Each named move below is a turn or a mirror, shown by a few rows before and after it. Which moves, in which order, take the first row of each later pair to the second? The first pair is answered.
Z:
[  3 -24 -13   3 -16  15  28  31   0   2] |-> [ 15  43  -8  13   1 -11 -12 -15  -6   8]
[-10  10 -11   5   6   3 -11   0   4  10] |-> [-12  -4 -12   3   1  10  -4  10   6  10]
[  5   0  -5  -1  -4   2  -4  -3  -5 -10] |-> [  6  -1  -5   0  -4   3  -2  -2  -6 -10]
[ 17 -20   3   1  -7   5  18   6  -2 -21] |-> [ 22  14   7   7   1 -10  -1 -18  -3 -17]
L:
[  8   6  35   0   5 -19  25 -25   1 -17] |-> [ 30  22 -14  11   6 -20 -28 -20   2  -7]
[ 38 -26 -20  23 -19  -8  13   9  14 -13] |-> [ 24 -32 -30  17 -20   5   5  19  16   0]
[-17  22  12   0  11  -9  -5 -12   3   4] |-> [-14  21   6   1  11  -9 -11 -11   4   7]
C:
[ 33  18  12   8  -6  -8 -12 -10 -19 -11] |-> [-21  -9  26 -17 -10  18  16   8  -8  12]
[ 20  -1   7  18  -2   6  11   2  -2 -16] |-> [ -6 -12   0   7  -4  23  11  16   6   4]
[ -1 -12 -10   7   2   3 -10  11   7   0] |-> [  8 -11   6  11   4  -8   3   1   2 -12]
[ 19 -21 -14   5  24   1  14  13  13   1] |-> [ 16 -19 -11   6  23   0  18  11  14  -2]
Now pairs of rows:
Between the rows of a pair lie two moves.
[ 12  15  23  10   7 -18  11 -29   7 -12] |-> [-25   1 -13  -8   1  17 -14   3  17  27]
L then L
[-12  -7 -19   1 -15  11  -6  -1   5  10] |-> [ 10 -12  -4  12 -17  -1  15  -5  -3 -13]
C then Z
[ 33 -13 -13  -6  20 -11 -17   8 -10 -24] |-> [ 10   5 -23 -13  26  -5 -37   1  -5  -2]
L then Z
[ -8  -5  22  10   6  -2  19 -16   2 -31] |-> [ 11 -28 -14  16  -2  10   1  10   4 -32]
L then Z
[ -9 -35 -33  -6 -22  31   2  39   4  16] |-> [-16  28  46  -3   0 -16  31 -37  -7  -4]
Z then C
[ 19   1 -16   7  -2  -5   2  16   4 -16] |-> [  0  -1 -23   0  -2   8  -4  23   7  -2]
Z then L
[-14  -8  19 -16  -6   2  31   9  -2 -16] |-> [ 19   7  14  -2  -3 -16  16  -6  -8 -32]
C then C
[  8  19  15   4   6  -6  25  -6  -3 -12] |-> [ -5   2 -23  -4   1  17   1  23   5  13]
Z then C
[ 65   5   7  19 -29 -25 -15   6   6 -18] |-> [-13 -36  16 -19 -36  24  16  43  21  20]
L then L
[ -1 -14   3   0 -11  -5   2   8  -1 -11] |-> [ -9   4  -5  -2  -7  -3 -18   2   0   2]
Z then L
[-35  21 -11 -23   2  20 -20 -12   7  27] |-> [ 31  31 -10  10   1 -16 -25 -27  -7 -15]
Z then C
[  4   5  15   4   9 -26   9  -2   3  -7] |-> [  4 -16 -12   3   2 -12   0  23   6   2]
L then Z
[ -2 -27 -26 -19   6  18   3  24  -6  13] |-> [-27   5  -9 -28  18  12  -2   0  -5  29]
Z then L
[-25 -17   1  -5   3  10   5  14   4   9] |-> [-12 -13  23   1   4  -3  24   0  -2  -8]
C then C
[  9  19  23  -7   2 -18   9 -11 -11  -3] |-> [ 32   6   5   1  -6 -16   3   2 -11 -11]
Z then L
[ 14  24   3  11  -4  -5   2   0  -4 -24] |-> [-20  31  10  -2   0   6   1  -5   0  -2]
C then Z
[-14  22  27  -1   7   5  -1 -14  -4   3] |-> [ 14  10  25   9   1  -3   6 -11  -9 -20]
Z then L
[-23  -5  30  -9   0  -7  26  -1  -3  -4] |-> [  6  17 -24   6   0  -8 -37   3  -3   8]
L then L
[-20 -13   4 -16  -2  18  21  23   7  11] |-> [-18  33   7 -10  10   3  -9 -11   3  18]
Z then L
[-24  22   3 -11  16 -15  21 -12   8  35] |-> [-13 -22 -19 -12   2   2  28  27  10  28]
C then Z
[  1  16   1 -10   2  -6 -14 -13  -6  -4] |-> [-16  -2   9 -18  -1   3   8  -2  -2  -2]
C then Z
[ 21  16 -19  14   0   1 -15 -15  -1  -7] |-> [ 18 -18  -7  10  -8   8  19   5   0 -21]
Z then C
[-36   6  13 -26   7   9   2 -33  23  16] |-> [ 12  19 -26  -1   6  -6 -40 -32  17   2]
Z then C
[-60  -8   8 -33  -9  11  21   1  -7  19] |-> [  1 -39 -44  -7 -26  12  -4  37 -11  -5]
C then Z
[-17  17 -30 -17   8   2 -27   0  -2  11] |-> [-13  15  21 -13  12 -18  21 -21  -7 -17]
L then L
[ 21 -11  -1  10 -10  -7   3   8  -6  -9] |-> [  8  -3 -18   7  -9   3 -17  13  -3   9]
Z then L
[-13  -2 -21   3  16  -2   9  11   4  27] |-> [-17  -6   0   3  16  -6  28   4   2  18]
C then C
[ 12  29  -3   3  15 -13 -36 -23  -6  -2] |-> [-30  -8 -14 -21   6  23 -23  15   2  21]
L then Z
[ 30 -26 -19 -19  -3  15  -9   2   3  -2] |-> [ 26  14  -3 -15  10  -1 -22 -32   0   3]
L then Z
[ 32   3  -1  14   7  -9   8  -4  -3 -20] |-> [ 27  -9 -27  11   1   7  -7  14   1  -8]
Z then L
[  1  14   2   6  -4 -17  16 -10   3 -21] |-> [  6  18 -18  11  -3 -13  -5  -5   3 -15]
C then C
[ 16 -36  14  13   3  -9  15  12  -8 -13] |-> [  8   0 -22  12  10  -6 -39   2  -4  17]
Z then L
[15 -8  9  0 -4 -8 17  3  2 -8] |-> [  9 -10 -14  -5  -5   5  -3  15   5  10]
L then L
[  2  -5  12  -3  -7 -13  10   8  -8 -11] |-> [ -1  -5 -15  -4  -8  -4 -13  17  -6   3]
L then L
[ -1  43  13  -5  11 -14  -7 -22 -15  -5] |-> [-38  26   3 -22   6  12  -4  -1  -5  19]
L then L
[ 19 -24 -21  11  -5   1 -12  17   2   0] |-> [ 12  20  -3  10   8 -14 -28 -19   2  11]
L then Z
[-20  37  -9   0  26   5 -23   8  12  27] |-> [ 38  26  -5  25  21 -21 -11   7   1 -16]
Z then C
[ 21 -20 -48  28  -8  -8   3  13 -10 -41] |-> [  3  32 -47  24   7 -15 -34 -20  -9 -16]
L then Z
[ -9 -15   2  -4 -17  17  -2  24   5   6] |-> [  9  17  27   7  -9 -10  -1 -12  -3 -11]
L then Z
[13 -2  7  7  6 -8 11  1 -5 -4] |-> [-2 -9 -9 -1  5  6  1 13 -2 13]
L then L
[  5   9  -4  -4   2  -9 -24  10  13   7] |-> [ -4 -14  16 -10  -5  -2   6  19  12  -1]
Z then L
[-37   2   8 -33  10   7  12 -11  -2  20] |-> [-13 -18  22 -23   5  -3  39  -9  -8  -8]
L then Z
[ -3 -12  23   3  -5  -6  42   3   3 -20] |-> [ 10   2 -40   8  -6   7 -21  20   6   6]
L then L
[ 20 -18 -14  -2 -13 -15   0   8   2 -18] |-> [ 16   8 -20  -2  -5 -21 -21  -4   1  -7]
L then Z
[  7 -15  29   2  -3 -10  27  -9   1 -21] |-> [  4 -10 -31   0  -5  14 -28  15   6  11]
L then L
[ -7  38 -11  -2   7  -8 -28 -14   0  14] |-> [  1 -20  22  -3  -6  -3  38   8  -2 -21]
Z then L
[ 23 -22 -18  11  -9  20  18  30  -3 -37] |-> [ 29  40 -13  18   6  -5 -18 -18  -5 -27]
C then Z
[-38  -7  20   2   5  11  -7  -2  -3  14] |-> [-21  -2  34   8   6  -3   5 -15  -6  -4]
C then C
[ -6   7 -13   1  -4   6  -7  -1   2  15] |-> [ 13   5   1   8  -2  -7   4 -10  -5  -5]
Z then C
[ -1   2 -28  -1   1   9 -24   8  -2  10] |-> [-25 -10  -9 -11  -1  17   0  13   1  10]
C then C
[ 10 -19 -10   2  -4   6 -11   7   3  -5] |-> [  5   9   2   5   5  -6 -18 -16   1  -3]
L then Z
[-13 -17 -22  12   0  15  -5  15  13   3] |-> [-11   8  20  15  10  -8  16 -19   8 -12]
Z then C
